In the data rows, 128 means zero.
Here is the table:
[ 68  87 255 191  94 107 241 145 138 170  55 105]
[148 143 100 110 148 152 131 111 128 105 141 128]
[134 171  71 127 121   0  17 193 122  87  93 156]
[ 59  74 255  62 145 179  76 129 122 158 103 133]
[140 166  71 127 135 159 136 112 127  53  76 162]
[137 154  70 146 136  25  82 180 125  34  77 179]
[ 61  68 255  71 152 190  87 122 122 160 101 137]
[145 123 126 122 134 157 135 116 140  39 161 138]
[119 115  70 153 120  24 108 166 135 253 139  89]
[ 50  62 255  77 142 175 107 119 121 149 106 128]
[145 152  67 123 120 244 165 105 124  54  90 137]
[146 131 155 156 146 149 142 125 133  44 208 175]
[161 109 105 143 173  29 154 142 117 145 125 129]
[135 215  92 112 139 136 117 121 121 128 114 136]
[ 86  68 113 202 117 137 143 126 116 167 115 127]
[112 153  87 123 106 105 119 134 129 159 128 118]
[147 145 135 142 146 179 127 120 142  27 195 162]
[162 113 107 131 168  74 149 126 124 141 131 140]
[151 119 133 115 145 120 149 120 141   0 198 124]
[126 174 105 129 134 181 134 103 109  95 135 154]
[100 120 150 144 130 137 150 120  93  73 167 158]
[137 143 171 119 137 125 173 118 118 136 136 133]
[132 205  87 118 145 175 143 113  99  22  78 155]
[134 172 123 122 130 136 153 114 118 165 100 123]
[116 164  82 130 119 124 128 124 128 185 130 120]
[144 139  66 126 113 233 169  97 132  29  70 151]
[152 121  96 107 133 220 123 120 138  76 132 120]
[ 85  82 232 139 123 125 180 121 136 202  58 121]
[131 217  99 106 140  84  89 141 126 107 100 148]
[131 133  78 148 112   0 104 188 133 253 142  80]
[134 149  63 125 139 211 164 103 134  46  72 161]
[120 105  66 146 114  50  98 142 137 254 152  85]
[128 173 105 121 130 177 128 102 119 103 136 151]
[148 154  75 122 106 255 174 100 146   0  74 152]
[138 165 155 125 141 130 170 125 118 162 102 123]
[177   7 207 157 146 139 146 120 126 128 133 136]
[123 123  77 126 107  42 105 145 142 255 157  93]
[186   0 201 139 131 193 116 112 128 119 132 127]
[119 117  73 145 100   0  96 168 140 255 144  81]
[115 164  82 135 121 120 127 130 123 175 130 126]
[157 101 116  99 114 222 119 108 125  87 150 130]
[135 192  81 120 138  88  87 140 120 113 102 138]
[154 130  90 118 137 184 130 116 131  94 123 125]
[137 209  86 123 139 136 116 124 131  73  80 153]
[156 105 115 110 118 220 120 123 135  72 137 123]
[151 100  48 125 122 255 173 109 136  31  87 131]
[161 106 119 102 113 226 118 119 138  76 139 127]
[141 178  80 120 130 156 131 111 130  58  78 159]
[ 79  78 220 131 104  65 232 122 141 208  64 132]
[129 119  75 144 113  25 102 154 126 255 153  94]
[117 166  78 128 117 122 117 115 137 184 136 122]
[130 144  76 136 114  41 102 150 133 255 157  91]
[107 156  76 137 124 113 126 139 129 172 118 116]
[140 162 150 125 137 151 148 116 122 138 131 132]
[140 140 117 111 129 158 136 109 132  39 159 139]
[162  30 153 169 151  87 157 130 126 145 124 130]
[137 100 141 135 144  69 188 130 132   0 190 150]
[109 158  81 124 110 103 114 121 136 168 132 128]
[115 159  73 135 102  90 115 130 125 169 122 123]
[104 132 121 149 104  57 168 170 162 255  90  72]
[137 158  77 121 130 182 146 104 138  34  70 162]
[114  75  67 141 127 116 120 119 134 236 150 105]
[ 48  75 255  99 136 159 128 115 126 160  93 134]
[123 104  65 153 128  51 105 152 132 251 143  88]
[111 156  76 125 124 123 120 126 137 171 135 120]
[175   0 164 126 134 204 119 122 121 127 123 124]
[154 125  97 118 139 180 127 123 120 111 128 118]
[131 158 108 145 133 166 125 115 109  91 147 146]
[148 142  91 122 132 184 125 115 121 126 125 122]
[ 39  81 255  95 132 149 158 113 125 152 114 130]
[162 116  98 127 126 160 127 116 130  89 130 123]
[139 220  91 122 139 132 115 138 115 116 105 131]
[ 68  60 255  95 131 171 120 117 127 171  84 135]
[119  50  78 209 139 106 132 149 122 180 121 106]
[119 161  73 132 112 106 117 136 130 167 127 120]
[134 120 141 127 142  98 164 128 119  13 180 141]
[107 151  82 138 110 115 122 126 127 169 125 123]
[133 176 100 128 138 177 128 108 116  95 138 151]
[135 172 127 111 141 142 153 119 120 145 126 125]
[142 142 108 116 131 187 129 113 138  48 150 138]
[151 116 127 121 125 144 133 112 143   2 185 126]
[131 196  79 123 182   0  67 176 101 238 156  94]
[ 79 160  98 201 103 125 143 170  97 135 123 151]
[135 212  88 115 158   0  33 219 128  77  82 170]
[148  17 169 175 154  91 164 136 122 129 132 133]
[132 139 176 129 126 156 142 115 114 149 114 124]
[118 116  76 161  85   0 104 237 141 244 127  79]
[144 162  72 127 128 174 144 115 130  37  69 159]
[138 208  92 117 137 190 130 104 110 123 132 144]
[144 129 122 124 137 132 145 115 131  31 167 142]
[101 103 187 128 118  96 187 126 145 229  57 123]
[140 198  81 128 156   0  47 227 134  47  65 191]
[155 129 112 100 111 236 120 120 127  86 138 124]
[137 208  85 116 136 125 101 124 123 128 121 131]
[128 110  64 147 116  65 101 141 129 254 159  93]
[139 143 106 116 132 179 126 116 135  53 149 130]
[110 153  77 135 112 112 118 133 130 163 124 116]
[112 125 126 143 126 156 132 112 107  74 154 154]
[120 174  92 125 118 125 128 126 132 186 130 116]
[143 118 101 104 122 243 124 119 127  94 130 125]
[118 130 100 129 134 150 134 113 105  93 130 135]
[115 159  77 131 111 115 121 119 132 184 131 121]
[196   3 161 149 136 180 123 118 129 118 129 125]
[121  65 255  68 136 183  81 120 119 117 178 116]
[140 113 141 111 141 102 160 117 134   1 191 136]
[147 148  65 123 116 255 174 103 128  54  84 141]
[136 161 146 121 128 136 155 116 119 155 110 123]
[123 129 117 139 127 166 123 109 117  75 150 142]
[132 197  84 123 141 120 111 134 129  71  82 156]
[148 104 149 123 137  95 166 115 135   0 213 140]
[129 172 112 133 136 172 127 104 111 104 141 161]
[113 158  83 121 109 113 118 118 136 178 136 124]
[134 221  86 119 143 190 126 102 117 118 129 143]
[112 157  76 137 112 114 129 125 127 182 122 126]
[113 162  82 124 124 120 120 123 133 179 135 122]
[132 166  63 139 131   0  10 203 116  88  85 154]
[192  23 189 107 117 221 101 128 142  63 160 120]
[123 103 125 117 125 172 130 108 110  60 148 133]
[145 152  73 133 130 173 135 113 150   1  71 165]
[132 174 100 134 133 174 129 113 111  95 134 147]
[117 161  86 124 106 117 123 126 130 177 135 123]
[124 174 103 131 141 178 126 107 115  99 139 153]
[131 175 106 133 134 179 128 107 107 104 133 148]
[ 65  71 255  91 156 178 109 127 125 170  84 135]
[141 219  90 113 135 136 110 119 123 115 112 137]
[124 129  57 146 134  71 103 138 136 255 157  93]
[158 140 108 120 142 137 137 119 139  70 136 128]
[148 113 128 127 136  98 160 119 132  10 176 135]
[163 107 142 115 150 109 161 113 160  30 183 131]
[129 213  95 111 130 173 150 100 132  61  66 173]
[ 56  69 255  95 131 154 146 114 126 161  99 138]
[ 57  72 255  90 161 182 103 117 134 170  90 128]
[128 109  61 156 127  24 101 168 127 252 141  81]
[138 137 117 112 136 143 135 109 132  32 163 133]
[152 116  59 124  94 255 176  93 161   0  69 140]
[127 147 116 142 129 165 130 108 106  88 150 155]
[135  64 255  50 139 165 127 119 118  74 226 100]
[132 115  75 160 114   0 108 191 127 241 137  82]
[132 133  72 143 121  52 104 152 130 255 153  90]
[124 106  73 145 125  74 109 141 135 252 151  97]
[133 189  97 122 137 185 123  97 115 107 141 153]
[128 153  76 129 124  44  99 142 137 255 164  94]
[120 168  77 128 120 122 120 122 133 187 136 121]
[ 71  64 255  89 143 176 101 113 133 182  86 141]
[ 55  67 255  85 147 180  97 122 123 156  91 134]
[145 103 152 129 133 130 147 122 131  22 198 142]
[140 192 105 122 127 188 117 103 131  56 183 174]
[151 108 143 121 139 133 147 113 138   0 205 131]
[126 115  66 145 104  41  93 141 135 255 165  94]
[118 105  74 145 112  36 109 153 135 255 142  97]
Every row has one hidden group. Groups can overlap: rows of different groups may look alike.
Some new rows, each followed by its group:
[133 146 154 117 119 136 162 110 115 147 121 136] nr
[125 138  80 149 119   0 106 195 137 255 131  74] zq
[158 123 109 116 115 227 118 118 135  73 140 125] nr
[157 111 107 117 125 231 112 119 143  68 137 122] nr
[129 203  82 119 149 116 108 133 128  87  86 149] qf
[132 130 102 127 129 176 122 109 114  86 137 132] nr
[ 68  68 255 126 147 163 131 118 136 175  66 126] qf
[ 58  64 255 119 106 127 178 110 130 168  91 125] qf
[113 157  84 129 108 112 120 128 127 171 132 123] qf
[128 126  72 147 112   2  95 165 127 255 150  83] zq
[113 157  78 135 111 109 119 129 125 170 129 119] qf
[148 136  60 130 107 253 163  91 154   0  67 149] nr
[127 125  67 140 124  49  98 146 127 255 163  89] zq
[128 148  76 126 122  63 101 132 131 255 175  97] zq
[138 185  71 124 136  78  76 139 122 111 105 144] qf
[107  67 115 238 121  70 154 184 117 180 112 113] zq
[146 137 100 110 135 167 130 115 131 101 129 127] nr
[120 117  73 142 110  19  99 153 140 255 146  89] zq
[198   9 148 147 125 197 117 110 122 140 125 129] qf
[151   7 151 153 141  94 157 124 116 143 124 134] qf
[144 131 115 117 132 158 134 111 132  38 162 135] tp
[161 105  69 141 136 188 134 116 152   0  96 158] nr
[102 146  85 124 108 112 123 124 130 160 130 126] qf
[136 192  84 121 128  66  74 149 121 113 102 137] qf
[124 162 122 145 137 167 128 115 112  89 151 157] nr
[ 56  60 255  92 137 162 126 114 128 163  91 131] qf
[194  26 207 136 125 187 113 118 146  63 164 125] nr
[ 71  87 255 171  91  63 255 164 141 187  45 106] qf
[131 171  69 122 121  71  68 136 126 118 113 133] qf
[126 162 112 142 133 171 127 103 109  95 148 159] nr
[117 166  82 119 116 112 125 125 135 190 132 124] qf
[127 115  71 148 112  20 103 161 126 255 148  88] zq
[122 124  71 141 123  21 100 160 137 255 148  83] zq
[133 197  95 123 135 184 121  98 116 114 130 142] nr
[142 111 129 135 136  86 164 122 123  20 185 145] tp
[120 111  56 142 134  95 106 128 136 255 162  95] zq
[151 133  66 122 114 255 187 109 130  41  79 139] nr
[ 50  86 255  85 137 166 103 118 126 155 110 126] qf
[144 137  70 119 112 255 175  91 135  21  83 152] nr
[195  16 219  78 117 220  95 126 151  31 200 108] nr
[130  86 255  93 139  79 252 102 117  90 203 115] nr
[ 67  63 255  90 140 169 110 107 134 176  90 135] qf
[142 172 136 121 126 139 151 115 119 148 127 129] nr
[124 128  71 134 118  42 103 143 129 255 159  94] zq
[ 98  69 100 224 118  62 137 192 126 179 126  97] zq
[124 119  72 138 104  14 100 158 139 255 152  91] zq
[133 207  88 117 141 129 114 130 150  23  61 180] qf
[188  11 147 156 122 189 126 111 121 137 123 135] qf
[151 136  61 129 111 234 158  96 142  14  75 150] nr
[146 150 118 114 132 180 122 116 135  40 156 128] tp
[114 110  69 158 102   2 100 173 130 255 144  90] zq
[150 131 105 131 188   0 173 172 118 156 115 122] qf
[ 38  73 255 115 126 143 174 118 126 156  95 129] qf
[150  97 140 111 117 185 120 117 140   0 187 115] tp
[147 113 132 108 135 172 122 108 140   9 192 118] tp
[184   0 191 142 128 172 127 112 127 119 136 131] qf
[137 148 169 117 130 133 165 114 119 148 122 132] nr
[128 187  86 120 135  87  94 139 111 117 106 143] qf
[118 109  66 150 119  41 102 150 135 255 146  85] zq
[143 101 146 111 138 111 162 112 135   0 214 133] tp
[119 117 229 129 126  92 240 123 121 146 118 128] nr
[143 155  57 127 135 207 154 100 142  25  64 158] nr
[131 186 105 123 132 181 130 103 112  99 141 155] nr
[121 117  80 152  94   0 104 192 136 255 140  90] zq
[168   2 173 155 150  84 159 129 128 131 134 135] qf
[124 122  69 143 118  49 107 152 135 255 146  87] zq
[150 102 133 119 138 117 154 114 148   0 202 126] tp
[ 92 135  88 137  78  87 119 138 112 136 127 133] qf
[ 73 110 255 220 108 129 215 141 128 173  40 106] qf
[118 165  72 136 125 130 120 128 129 174 133 110] qf
[136 162 153 127 142 142 152 124 119 168  96 127] nr
[134 178  92 124 126 177 126 103 116 100 136 147] nr
[114 156  86 118 114 123 124 126 132 171 136 119] qf
[148 132  96 114 126 180 137 120 131  76 121 129] nr
[125 133  69 144 121  43 105 141 129 255 155  95] zq
[158 143  94 120 150 155 129 124 131  91 131 129] nr
[142 140  93 116 139 203 127 120 125 115 119 121] nr
[138 201  85 116 135   3  36 198 118  99  97 151] qf
[ 98 157  92 160 111 118 133 152 119 144 122 133] qf
[139 132 121 113 140  96 156 114 125  16 177 134] tp
[133 145 169 117 125 155 140 115 121 147 114 132] nr
[138 179  71 129 134   0  15 211 123  79  87 152] qf
[148 121  96 120 131 127 133 117 131  83 124 123] nr
[136  79 248  89 130 207  71 123 119 125 147 124] nr
[ 55  81 255 100 145 166 115 115 129 169  89 136] qf
